128 stands for zero in the data rows.
Each row of this table is followed by its label. One hidden rule gives the labels. It looks at one to three of the table's principal directions, none of them among the few with the most spread.
[117 118 128  89 130  94 149 114 104 106 131 116 119 137 169 131 155 133
 158 137 103 118 141 155 119 126 127 104 105 130 114  83] k
[140 150  80 122 102 101  78 135 146 120  97 105 113 149 150 125 175 142
 127 132 113 134 131 151 131 150  84 145 126 148 123 150] u
[154 150 115 125 120  94 109 133 123 106  95 121 125 138 139 138 157 138
 128 178 128 133 142 132 139 149 119 145 133 136 127 121] j
[163 103 114 156 135 112 136 124 144 115 139 184 150 136 141 117  85 164
 137 115 143  83 125  97 134 170 141 165 119 116 100 116] u
[115 154 110 124 140 103 132 138  93  94 139 157 131 112 143 137 167 163
 161 141  84 114 139 140 108 145  94 162 121 110 105  87] k
[162 114 103 136 124 112 127 149 141  96 100 132 131 141 132 119 152 130
 140 130 126 131 153 115 122 186  92 149 130 152 120 136] j
[113 116 141 118 151 140 170 127 105 130 148 117  91 123 122 134 138 118
 153 125 129 122 127 145 115 117 126 112 109 131 141 100] u
[ 78  88 157 112 145 171 151 110 129 123 158 153 129 128 117 156 127 105
 150 193 128 127 107 149 112 113 145 129 108  99 110 168] j
[116 162 121 132 143 125 141 157  98 122 138 137 119 106 108 132 146 138
 146 125 103 137 134 127 112 128 103 154 133 121 136 106] u
[113  57 133 149 124 182 128  82 149 117 171 165 135 111 116 134 125 131
 126 132 137 103 123 121 136 132 120 115  96 101 104 171] e
[134 147 150 115 107 115 126 115 137 176 109  72 110 130 123 122  97 109
  93 106 160 150 114 128 155  97 178  70 134 149 167 120] g
[ 89  84 142 139 146 187 169 127 145 154 162 137 114 113  93 132 110  91
 135 110 135 136 113 136 112 128 129 119 105 124 129 175] j
[131 185 105 127 136 117  85 170  95  84 124 153 143 128 134 120 195 173
 156 159  75 135 161 131 102 134  65 176 166 117 123 106] g
[108 101 134 107 127 166 130 117 144 139 116  98 105 153 128 133 149  89
 126 153 128 153 131 165 119 123 122 106 120 148 141 180] u
[135 148 104 114 130  83 128 138 105  99 123 132 115 130 154 132 174 158
 162 155 100 117 146 146 121 153 100 143 114 128 114  89] k
[160 128 112 138 129 104  96 133 141  95 120 181 152 162 154 125 113 184
 149 171 139  88 119 107 127 167 132 180 144 113 101 121] k
[145 135 118 102 113 100  97 125 126  96  99 123 130 156 153 135 154 148
 141 184 124 128 134 134 131 146 121 135 135 133 124 126] k
[182 138 161 114 117 115 120 154 148 158  86  61 122 161 125  96 115  91
  96 134 175 169 162 110 156 104 168  66 169 176 183 130] k
[ 84 142 139  92 127 104 147 110 105 130 133 101 103 124 154 145 153 135
 152 130 109 126 111 167 111 123 141  93 110 129 122  84] g
[115 166 137 120 133 127 108 136 106 118 127 118 128 128 140 124 165 149
 135 131 103 134 141 142 113 112 114 120 156 127 134  96] e
[137 150 125 107 132 119 138 174 113 129 107  98 123 134 114 116 146  94
 132 130 113 170 155 128 120 116 106 128 145 151 156 135] u
[133 223 142  83 120  62 124 167  90 141  71  38  91 137 141 129 175 119
 129 145 120 177 141 154 126 107 139  88 165 170 178  58] j
[157 158 108 138 133  83 130 168 133 129 104 139 132 140 124 129  97 138
 135 129 147 120 108 102 130 154 135 178 141 135 127 114] k
[149 150 110 131 146 111 135 171 109 110 126 143 133 131 130 111 150 137
 150 128 101 133 163 123 113 140  93 162 140 133 129 109] k
[116 103 155 111  93 124  92  38 146 137 126  97 122 138 169 148 124 144
  96 152 160 103 100 152 162  99 185  54 111 118 118 118] k
[162  70 146 132  84 160  89  52 205 185  99  71 122 171 159 102  99  96
  53 109 183 136 139 148 178 116 188  32 120 167 148 195] u
[107 113 169 150 129 168 154 114 133 169 165 117 140  83  94 115  97  99
  94  65 141 143 133 108 140  87 158  69 131 121 144 130] j
[ 80  95 147 120 128 164 134  99 139 136 152 127 120 119 117 153 132 104
 131 158 136 128 100 149 125 107 140 108 106 109 115 166] j
[138 145 127 125 135  91 142 133 118 116 116 155 129 134 137 142 118 154
 149 178 131 114 122 126 128 165 150 159 121 120 117 104] u
[169  95 102 141 135 105 135 123 130  88 133 169 122 145 143 131 111 167
 159 137 148  77 116 103 132 172 115 170 108 120 107 104] e
[118 151 131 131 153 137 141 169 100 109 139 132 116 115 101 137 150 125
 154 141 121 135 126 120 107 118  97 157 145 122 138 110] j
[139  89 125 151 112 170 112 103 171 132 101 101 120 129 115 132 165  83
  92 146 144 154 153 144 143 154 109 104 119 155 129 202] k
[172 140 115 136  99 105  67 110 162 130  97 129 133 166 155 114 119 176
 109 151 155 110 124 118 153 157 148 125 148 140 133 135] u
[133 167 124 141 143 115 125 140  96 115 145 177 150 115 131 121 114 181
 141 118 101 106 133 110 117 131 125 168 145 101 120  80] u
[185 179 113 121 138  77 151 192 109 136  81  86 101 143 121 104 143 113
 134 123 129 162 172 120 132 149 114 137 148 176 174  91] u
[113 113 122 120 122 130 109  86 135 116 124 136 119 143 153 154 146 139
 131 182 127 108 110 161 133 135 134 136 106 114 104 145] u
[ 98 121 134 134 132 152 129 132 120 114 150 144 144 102 111 135 140 125
 133 114 112 132 123 119 113 119 107 133 132 110 114 136] k
[140  77 122 133 149 131 191 151 138 121 128 128 117 131 118 123 105  87
 149  88 144 124 129 114 113 164 117 139 105 151 121 131] u
[118  63 117 172 142 195 149 131 138 115 193 190 155  87  90 107 122 123
 135  66 108 113 151  95 116 135  77 144 108 102 105 169] e
[151 124 116 170 131 125 115 130 138 111 144 186 162 112 121 123 104 166
 125 117 135  95 126  88 135 156 123 170 134 104 101 124] g
[142 154 164  98  73 119  65  57 163 202  80  27 115 166 168 113 108 110
  41 121 169 158 124 164 184  61 215   9 150 164 178 139] k
[108 105 156 112 110 156 129  80 160 186 111  76 131 144 145 126  94  70
  70 101 145 154 121 163 147  85 185  62 121 148 141 173] k
[127  87 112 180 136 169 145 127 157 137 149 151 138 104  99 124  96 108
 110  48 146 109 109 101 123 146 106 152 117 126 108 160] k
[171 125 122 147 122 107 121 119 150 139 111 139 131 145 139 118  98 145
 112 132 156 110 132 113 150 154 155 135 127 137 129 126] j
[153  74 125 136 102 132 105  55 172 138 116 129 135 157 167 128  96 134
  91 128 161  95 118 137 162 139 168  99 102 131 108 156] k
[114 106 123 133 128 148 124 110 122  99 138 162 153 115 129 140 142 129
 130 146 103 124 137 129 121 136 107 150 118 106 101 149] u
[164 151 117 139 124  84 106 163 141 113 106 126 148 146 146 112 116 152
 131 100 148 111 121  95 127 148 127 147 164 142 118  94] k
[130  99 128 181 177 180 191 193 119 125 187 175 115  88  55 110 104 119
 167  61 141 114 128  74  98 146  81 171 129 120 138 123] u
[102  77 136 133 102 168 108  72 172 163 147 111 136 132 137 125  87 110
  88  66 154 114  89 132 143  98 157  79 113 124 117 170] j
[136 147 143 126 147 132 150 153  96 119 130 141 127 112  99 135 143 116
 138 186 115 152 160 122 130 118 123 145 132 118 148 126] k
[149 151 100 120 107  92  98 142 128 103  90 103 126 133 137 133 166 129
 125 141 121 143 137 127 134 147  95 141 136 146 127 128] k
[117 149 139 118 100 112 107 104 148 171 108  60 125 127 155 112 140 107
  83  72 129 151 135 155 144 100 154  52 137 157 140 119] j
[133 152 112 159 157 126 130 198 115  95 155 193 149 115  96 119 115 175
 175 112 123 103 110  75  95 159  88 208 161 105 113 103] j
[139 156 117 144 121 114 126 129 126 142 112 116 117 110 116 130 134 131
 111 116 127 137 133 127 139 143 125 132 125 137 139 121] j
[ 83  63 168 123 115 200 125  39 153 150 144 112 128 124 128 159 114  82
  84 154 151 130 103 161 147  82 172  70  99 110 118 190] j
[174 154 110 132 130  85 112 171 125 112 122 157 143 147 134 103 113 172
 151 136 132 113 141  92 130 152 122 165 151 128 132 100] g
[ 93 155 141 100  91 133  75  82 141 161  99  62 121 133 148 146 169  98
  78 169 121 168 125 183 151  76 150  69 131 136 139 169] e
[165 142 120 118 120  88 106 154 148 131 111 112 126 170 163  91 124 163
 144 100 143 114 136 117 125 150 136 110 157 158 136  93] g
[166 171 128 111 116  53 130 150 135 144  74  87 119 154 148 128 103 126
 119 140 162 137 116 120 146 146 173 122 144 160 145  90] j
[126  94 120 149 150 145 174 158 133 125 149 145 126 110  97 126 107  98
 144  85 137 123 121 104 113 143 106 154 113 130 119 140] j
[124 130 145 126 123 125 128 114 143 157 123 116 122 137 126 135  93 123
 113 138 160 125 100 129 141 117 174 112 128 128 136 133] k
[133 105 123 136 146 154 152 150 124 119 144 145 118 127 105 119 126 121
 149 117 126 128 137 116 113 140 102 146 123 130 136 139] k
[169 132 120 162 135 114 118 143 124 102 130 175 161 115 111 132  99 148
 121 143 146 105 127  77 145 137 126 183 142 105 114 120] k
[132  81 118 160 125 158 112 125 159 104 148 172 155 123 113 128 114 137
 130 120 146 105 114  94 126 153 108 155 128 111  97 169] k
[107 100 110 115 124 135 116 103 125  96 149 165 125 139 146 142 134 165
 160 146 113  94 102 138 115 145 109 151 104 103 100 131] k
[103 102 145  95 111 129 121  68 135 137 125 124 136 150 160 150  89 124
 112 152 140 114  90 150 141 101 182 103 108 111 114 139] u
[141 143 124 122 133  92 136 145 103 105 135 142 123 121 126 132 128 160
 158 140 131 110 120 107 127 137 124 143 127 117 128  80] u
[111 148 137 105 124 130 112  97 100 126 132 132 136 132 150 135 130 145
 119 145 100 127 130 151 130  90 142 121 129 108 130 110] k
[ 87 149 141 103 126 120 114 101 115 128 137 116 124 132 170 131 171 153
 140 139  94 122 133 176 111 116 136  93 129 122 112  96] u
[ 33 162 151 117 130 165 134 111 110 171 158 106 124  86 109 154 133 100
 111  97  97 153  88 168 108  65 141 103 125 103 126 138] u
[104 122 101 160 125 134 122 136 140 132 165 165 156  97 116 124  95 145
 125  41 119 100  91  99 118 127 106 163 123 102  94 131] j
[156 136 129 140 152 124 141 163 109 115 147 168 138 128 118 108 124 152
 153 144 120 119 159 104 123 134 118 157 139 117 135 107] u
[126 106 112 129 127 124 139 131 134 117 129 131 125 124 126 133 133 115
 136 120 125 125 125 128 125 145 108 140 109 131 115 141] j
Here are more rows. What is the label of each one?
[137 132 121 148 125 118 127 147 146 130 117 126 124 119 106 137 129 119
 126 141 151 132 116 112 134 153 124 144 129 134 125 146] e
[ 65  54 170 113 100 221 108  32 165 168 167 104 119 133 130 133 103 109
  91  99 149 124  89 158 138  76 171  31 108 115 134 189] g
[127 163 111 103 115 110 112 167 130 136  87  71 105 146 121 125 161  99
 128 130 123 171 129 144 120 127 102 124 145 164 155 146] j
[149 171 120 133 149 120 130 196 102 111 118 132 130 123 104 112 167 126
 148 150 104 158 171 115 112 132  85 163 159 138 149 119] g
[138 168 103 121  97  88  41 122 143 105 108 135 141 160 163 134 141 196
 132 162 137  99  90 123 136 134 125 152 158 116 110 118] j
[110 141 149 101 146 123 165 133  88 127 143 121 117 120 133 127 132 126
 150 123 103 135 141 141 112 104 136 109 125 124 142  82] e
[121 132 136 141 123 151 113 146 152 145 118  77  98 124 103 126 167  99
 118 123 154 154 125 136 128 124 109  94 145 156 150 155] e
[129 148 121 129 107 127  89 112 136 135 105 117 136 129 124 144 132 120
  96 163 132 143 118 135 149 113 134 137 133 122 132 163] g
[173 157  96 128 111  62  95 146 142 113  92 127 131 156 159 119 130 168
 136 138 140 110 125 115 139 169 125 154 140 144 120 102] g
[124  99 157 117 120 139 149  95 153 162 109 104 122 142 123 145  75  86
  98 145 171 139  99 133 148 120 192  98 114 138 139 160] e
[103  76 142 151 112 179 133  86 168 175 160 117 142 106 117 114  88  92
  81  44 144 128 115 125 144  96 150  74 110 125 121 174] e
[133 154 136  96  91  97  94  96 146 150  67  70 115 159 152 145 126 116
  92 172 150 155 110 155 153 129 175  91 135 154 148 143] g
[154 165 124 149 183 104 188 216  77  96 149 176 132 103 100 109 141 148
 186 122  99 124 173  93  93 158  87 192 148 124 133  60] k
[129 133 152 151 125 148 133 138 143 165 131 108 130 103  85 128 101  93
  93 115 163 152 119 104 148 101 154 106 141 131 151 153] j
[138 145 121 128 135 118 121 117 106 112 127 166 138 135 141 137 119 160
 134 165 111 110 132 130 130 132 134 167 126 107 121 112] j
[149 159 107 132 157 138 135 192  92 101 128 147 121 124 101 113 183 124
 158 165  84 158 188 129 108 133  59 180 144 132 149 135] j
[122 125 128 127 129 140 129 135 129 130 134 127 125 128 119 126 123 125
 132 116 130 130 120 123 122 124 122 129 132 128 134 134] e
[148  64 122 144 137 158 160 130 154 121 126 132 130 130 115 119 135  77
 124 129 136 141 163 126 131 156 107 127 103 146 120 183] j
[164 163 122 102 135  86 133 171 102  99  92 115 118 151 141 114 169 140
 158 170 109 150 174 131 117 158 107 138 149 155 150  92] e
[168 134  93 133 131 106 118 149 118  94 111 148 128 145 136 121 140 150
 145 137 117 116 145 115 126 158  91 178 130 134 125 118] k
[127 105 115 121 114 121 110  80 139 119 133 154 144 148 178 121 120 167
 127 112 110  94 129 146 128 147 139 121 111 119  97 118] u
[114 119 119 123 121 108 126  92 125 118 142 161 146 127 165 133 117 164
 136 119 107  94 118 139 126 141 142 133 107 106  92 103] k
[ 92 128 133 126 171 133 192 124  83 112 162 185 119 114 130 153 101 154
 175 129 100  91 102 141  92 145 136 179 101  96 105  77] j
[109 119 138 129 159 153 165 146  95 108 162 165 129 112 106 136 112 134
 161 118 115 114 117 111 102 118 113 160 127 104 126 105] j
[ 82 100 146 121 113 176 100  59 130 116 141 134 140 118 139 156 145 127
 106 153 115 122 110 156 130 101 134 104 117 100 106 159] u
[124 106 125 122 128 136 121 127 129 100 147 176 163 139 145 113 111 164
 150 112 108 106 130 108 109 147 121 143 137 111 104 122] u
[ 94 112 139 124 107 153 114 109 153 151 132  81 115 120 120 132 127 106
 108  78 150 137  92 133 128 107 133  76 131 140 134 146] k
[115 174 134 134 137 101 135 125 102 135 135 148 130 104 131 142 135 155
 132 158 108 121 131 140 130 127 147 144 125 106 121  91] j
A new table starts here. A hidden rule labels the rows of this table. It goes by one to three of the table's principal directions, not those with the most spread.
[146 116 133 110 106 112  97 122 107 128 150 120 144 124 140 132 127 150
 129 126 149 138 120 166 149 133 135 147 141 113 161 121] 3
[196  60 136 132 139 136 138 146  86 140 165 176  60 140 154 103 144  92
 182 118  89 116  97  79 108 130 159 138 187 109 145 209] 2
[ 75 182 125 135 139 143 125 135 106 114 117 150 119 136 128 147 124 138
 116 114 171 148 146 105 104 128 117  96 102 124 137 127] 0
[167  91 124 147 143 130 138 131 132 120 127 111 131 142 126 105 121 120
 156 131 131 134 128 132 135 128 132 108 149 125 148 164] 1
[102 117 138 135 120 123  90 136 132 144 101  98  96 108  97 140 145 115
 114 101 127 138 180 128 112 169  85 112  99 151 123  99] 5
[123 145 132 115 121  77 109  75 100 111 155 192 140 122 159 158 158 143
 150 112  83 139 108 129 134 126 135 171 124 142 128 156] 0
[ 88 150 120 124 155 123 118 127 134 137 118 145 103 130 150 148 150 117
 135 104  78 107 124  94 113 120  95 158  86 146  86 130] 3
[ 95 117 158 132 108 140  83 158  63 147 123 167  57 124 122 162 168  89
 134  67 126 137 144  87  73 177 109 140 108 152 128 123] 4
[194 149 111 144 148 104 170  75 146  81 159 152 177 131 149 109 123 179
 145 151 111 100  62 173 166  77 155 147 139 114 131 184] 3
[ 94 156 110  92 117 121 113 128 137 115 137 106 135 111 124 131 123 160
 107 132 146 130 124 137 117 114 124 134 127 105 128  96] 0
[ 88 123 151 124 110 128  97 159 125 172  78 113  89 133 105 135 130  90
 114 118 118 159 192  96 107 177 104 105 101 156 124  85] 6
[106 133 106 112 147 121  94 135 133 110 138  63 137 115 117 122 126 173
 119 117 162 122 137 156 125 124  94 120 115 101 157 112] 2
[ 74 156 134  79 105 108 101 133 105 140 120 149 122 132 140 144 129 126
 119 131 126 166 134  96 103 135 142 146 130 125 126  88] 3
[108 138 150 133 105 144 106 163 111 150  99 120  69 128 111 132 139 112
 120  97 130 139 161 104  81 162 103 106 101 138 131 104] 4
[166 142 117 147 132 154 196 151 190 127 100  74 143 148 107  73  84 144
 119 175 129 111 129 136 131  98 142  71 134 108 132 127] 1
[165 111  97 125 156 117 148 105 131 101 190 142 144 128 170 120 137 157
 165 127  89  79  69 142 148  80 136 165 150  98 135 193] 1
[ 95 110 131 101 113 143 116 182 159 163  87  51  94 122  88 104 118 108
 103 134 120 132 166 103  88 152 109 107 123 127 115  59] 2
[101 158 131 119 114 115 106 121 103 118 161 119 115 111 131 143 145 173
 121 102 137 124 141 140  99 134 107 118 116 104 170 123] 5
[128  82 107 115 141 142 145 161 145 134 156  69 134 126 118 101 121 130
 135 137 117  92 118 124 117 115 131 122 158  99 143 126] 5
[117 127 143 134 137 111  87 100  80 104 134 163 118 114 125 160 166 127
 137  84 145 149 116 127 107 151 117 157 120 150 124 135] 3
[ 76 195 116 100 113 113 131 116 141 100 113  97 198 129 109 130 100 182
  89 156 183 158 130 161 133 112 141 109 112 115 147  69] 1
[141  89 117 119 124 143 128 165 129 143 132 133  61 126 129 111 138  95
 150 111  84 100 121  89 102 131 123 133 138 121 112 157] 1
[ 98 123 119 112 138 102  89 109 109 116 133 134 169 128 138 154 135 133
 131 118 143 144 125 148 157 134 122 161 116 141 132 120] 4
[155  86 111 130 153 123 135 131 169 121 137  48 141 114 106  97 131 147
 132 131 104  91 118 154 129 118 106 132 136 118 127 123] 6
[ 81 156 103 128 155 117 116 125 158 134 137  87 124 117 138 138 134 162
 121 116  97  96 162 133 130 117  69 117  80 117 133 126] 6
[ 72 247 131 164 141 135 134  92 155 121  96 137 151 133 146 161 110 172
  94 131 172 158 190 145 144 114  77  73  53 133 132 111] 0
[163 104 132 137 140 108 125 100  88 108 150 193 133 133 143 136 147 117
 157 119 115 129  89 124 144 129 156 160 148 141 130 182] 2
[117 144 123 122 127 122 140 115 114  98 143 138 159 131 126 132 129 147
 132 127 149 137 101 132 113 115 149 128 141 121 139 129] 0
[151  85 104 130 162 131 135 127 168 122 112  88 158 133 120 105 108 111
 138 154 137 129 127 139 166 115 128 127 147 130 108 136] 0
[128 183 139 142 105 128 138 101 149 105 110 103 163 105  88 128 113 173
  79 146 187 147 147 178 134 132 127  92 113 128 139  83] 5
[132 157 131 130 131  99 121  78 103  90 138 191 135 114 132 150 154 144
 131 113 123 137  94 133 127 124 140 158 122 145 111 152] 0
[121 131 106 132 140 162 168 162 188 135 119  43 152 127 104  97  98 146
 102 155 137  87 133 146 131 102 115  97 120 106 121  93] 5
[168 127 120 146 134 154 167 124 140 110 137 151 122 122 122 113 119 124
 126 144 143 108 100 129 136 106 152 119 150 119 111 157] 0
[145 164 115 124 138  98 142  76 124  92 177 158 167 120 162 139 141 183
 137 130 106 103  76 160 146  87 138 165 127 112 134 159] 2
[137 149 109 123 145 120 153 102 149  99 162 101 185 129 147 121 119 177
 131 144 134 108  91 163 143  85 134 139 137 101 139 132] 1
[123 205 135 128 116 109 138  52  79  73 181 213 216 127 168 175 128 186
 117 138 198 160  78 176 161  93 175 154 143 115 156 141] 0
[120 167 118 134 141 108 120  88 148  98 112 113 198 129 128 140 113 165
 112 143 168 149 127 180 173 113 119 131 101 138 128 111] 4
[123 170 133 124 113 138 155 117 128 134 152 153 144 133 157 137 115 148
 117 147 134 125 120 131 133 103 146 126 135 107 137 123] 5
[139  70 132  83 104 103 106 140 119 166 135 148 103 129 143 120 130  87
 146 145  75 141 130  97 137 145 156 164 169 129 121 127] 5
[175 116 118 182 184 138 173 112 131 107 133 169 123 137 129 116 139 118
 151 125  95  78  90 119 150 108 130 131 115 148 103 206] 6
[104 146 155 120 113 117 113 118  81 140 141 172 128 132 145 155 141 125
 126 119 135 156 134 111 113 145 143 139 134 134 145 116] 6
[159 113 137 129 122 146 147 151 144 145 102 110 114 145 123  98 106 108
 131 151 134 145 134 114 123 128 145 106 149 122 127 122] 4
[114 171 111 129 135 100 110  72 145  93 133 128 206 112 132 155 122 175
 104 139 163 133 120 197 189 110 116 151  96 137 125 113] 4
[126 103 127 105 131 132 103 144 132 149 113 109 123 133 134 121 114 107
 126 142 147 154 143 119 142 136 130 135 146 121 124 107] 2
[ 97 142 138 120 112 144 124 166 118 128 108  79 124 126  86 117 123 143
  98 121 165 131 138 129  86 147 125 101 117 121 147  74] 3
[165  83 154 172 118 153 130 147 125 151 108 139  68 125 111 128 152  74
 145  93  98 114 149 111 107 164 108 117 120 162 107 150] 1
[141 105 120 113 126 111 128 118 109 122 164 153 144 134 153 132 135 130
 152 127 105 117  97 130 140 116 149 158 151 119 140 156] 0
[164  60 132 141 135 118 114 147 129 158 115 124  98 145 134 113 133  83
 167 120  76 122 148 115 148 153 117 132 130 148 133 167] 1
[164 173 166 168 123 117 160  78  96 112 119 216 155 140 135 145 134 131
 124 139 139 152 106 136 146 130 167 129 124 160 126 153] 2
[137 174 125 126 128 117 174 101 125  93 134 174 159 130 122 120 123 154
 117 154 125 121  79 127 125  99 174 133 135 128 116 139] 6
[150 138 114 154 153 160 172 157 157 145 128 129  98 153 159 108 118 121
 147 129  78  72 110 108 131  93 111 122 102 117 109 169] 4
[170  92 127 159 148 127 125 122 144 130 132 113  97 119 127 119 149 120
 150 104  85  93 128 137 132 133  94 135 115 141 118 166] 4
[ 78  95  90  72 140 123  87 175 143 135 129  46 124 125 119 111 117 135
 128 125 131 120 137 119 115 126 104 136 131  98 138  93] 4
[123 174 121 145 157  88 135  55 115  93 136 216 177 136 162 161 140 142
 143 132 110 141 103 136 174 106 138 158 104 157 109 177] 5
[ 83 192 108 108 135 107 121 105 127  93 158 108 171 124 149 147 137 199
 120 111 130 109  99 158 114  93 106 148  94 105 144 111] 4
[ 97 160 155  94  72 127 104 136 134 157 118  99 105 107 118 139 129 140
  91 127 137 159 163 128  88 149 120 124 129 118 130  46] 0
[ 65 202 150 132 100 160 134 180 156 162  49  90  57 125  78 117 115 124
  74 125 138 147 200  84  57 159  90  55  70 137 110  52] 3
[148  85 114  91 133 110 112 125  90 109 165 154 139 134 146 118 124 127
 156 141 147 150  91 119 139 118 174 152 191 100 155 161] 6
[144  92 128 143 135 146 130 149 151 147 120  76 122 126 112 110 117 116
 126 134 137 120 158 137 136 139 111 102 135 124 138 121] 5
Here are more rows. What is the label of each one?
[108 111 123  78 107 123 100 128 122 117 135 105 155 106 108 130 121 130
 103 144 178 160 115 138 123 132 158 151 173 113 124  72] -> 5
[110 123 132 128 127 139 136 147 135 140 119 103 133 123 104 125 126 122
 107 132 131 115 137 125 118 138 127 122 122 135 122  97] -> 6
[128 132 128 132 129 123 141 125 136 113 146  74 157 120 107 116 131 169
 119 127 136 112 123 156 108 123 122 113 131 112 157 108] -> 5
[162 112 155 160 118 132 120 110  96 127 113 181 133 145 141 147 132  92
 149 116 156 170 133 132 147 149 144 129 137 158 130 154] -> 1
[175 132 126 153 149 130 168  98 114 102 157 190 151 143 159 129 132 131
 155 134 115 107  71 132 151  95 161 150 145 129 120 191] -> 4
[189  98 144 162 124 131 142 108 109  98 113 173 130 124  97 122 139 101
 137 122 146 136  94 141 137 144 162 134 147 162 109 161] -> 1
[115 136 122 115 113 138 127 165 162 141 107  55 106 121  99 101 115 147
 107 131 124 113 152 134 101 132 103  98 110 111 137  88] -> 4
[106 223 140 159 121 137 151  85 133 106 126 166 161 129 150 163 126 164
 106 123 159 140 131 152 131 105 116 114  87 135 121 119] -> 1
[164  77 167 151  94 158 122 173 117 165  71 130  55 134  85 108 128  55
 130 118 137 161 171  94  97 186 136  90 143 159 118 117] -> 1
[113 149 112  94 136  88 118  89 115  93 155 148 169 112 130 135 135 168
 120 141 130 132  89 142 138 110 153 162 142 118 131 126] -> 6
[142 109 127 121 128 115 122 128 120 135 137 132 142 137 142 125 125 126
 140 134 115 124 118 136 150 127 138 145 135 127 140 139] -> 3
[144 105 154 156 125 129 109 119  87 128  97 188 126 148 128 148 134  75
 148 113 156 177 139 116 145 163 144 129 130 171 123 153] -> 1
[153 148 144 167 126 135 129 105 104 116 138 156 161 146 155 151 128 141
 140 114 163 138 122 167 157 124 124 126 111 136 154 154] -> 4
[ 98 177 138 102 104 131 138 134 128 138 114 147 128 134 136 132 115 134
 106 146 134 149 125 108 109 119 149 128 126 121 116  89] -> 3
[120 113 122 100 120 116 103 131 112 123 153 110 135 115 126 130 134 147
 124 123 138 125 116 142 125 130 132 147 144 110 147 113] -> 2
[100  57 143 117 128 125  83 160  97 152 106 100 130 134 101 139 141  75
 136 106 138 154 152 112 118 180 125 143 138 160 131  94] -> 5
[138 109 129 115 113 113 112 125  94 118 151 149 133 134 139 131 131 132
 147 121 139 143 115 133 130 134 149 137 152 118 160 150] -> 1
[153 122 135 139 136 110 138 104 116 109 149 145 126 110 113 127 157 145
 129 115  94  95  92 137 116 128 134 153 128 139 120 145] -> 6
[126 144 138 104  86 118 103 128 108 119 136 119 137 115 115 132 125 158
 107 126 168 149 125 160 121 140 141 130 136 113 157  93] -> 4
[143 158 128 147 135 142 161 117 147 110 116 118 168 140 125 120 110 146
 118 146 157 130 111 150 139 106 139 114 123 128 123 121] -> 4
[153 115 122 148 140 181 189 187 200 161  81  52  91 144  98  67  86 103
 117 168 121 110 162  97 107 116 121  57 137 111 111 112] -> 5
[190  50 117 134 157 132 149 127 126 134 161 151 121 128 141 106 130  93
 159 148  96  97  94 114 161 116 161 154 183 122 118 188] -> 6
[ 96 229 108 121 145 119 174 102 137  95 151 160 150 136 157 130 120 195
 118 143 112 104  92 119 112  70 135 121 101  99 130 145] -> 2
[136  53 128  94 101 124  92 162 124 159 140  85 109 119 118 117 129 102
 136 125 115 129 142 129 127 155 131 145 163 118 144 105] -> 0
[ 91  85 147 120 100 154  97 192 117 190  93 107  71 137 112 133 124  62
 124 114 124 148 195  85 105 181 109 104 123 144 130  91] -> 0
[149 102 149 124 123  99 107 114  94 132 122 173  91 126 126 130 155 104
 151 111  92 150 124 100 110 157 141 148 142 150 124 151] -> 2
[112 173  98 123 148 149 158 146 191 124 131  40 151 131 133 100  96 185
 107 152 139  95 134 153 128  82  95  95 106  83 139 101] -> 3
[125  67 139 136 120 148 100 173 116 173  94 137  80 143 127 136 135  49
 147 104 105 133 158  93 130 169 113 137 118 162 105 130] -> 1
[116 167 123 135 129 140 161 123 141 117 140 128 143 132 139 129 122 151
 124 132 126 114 117 127 113 101 129 115 121 114 128 128] -> 0
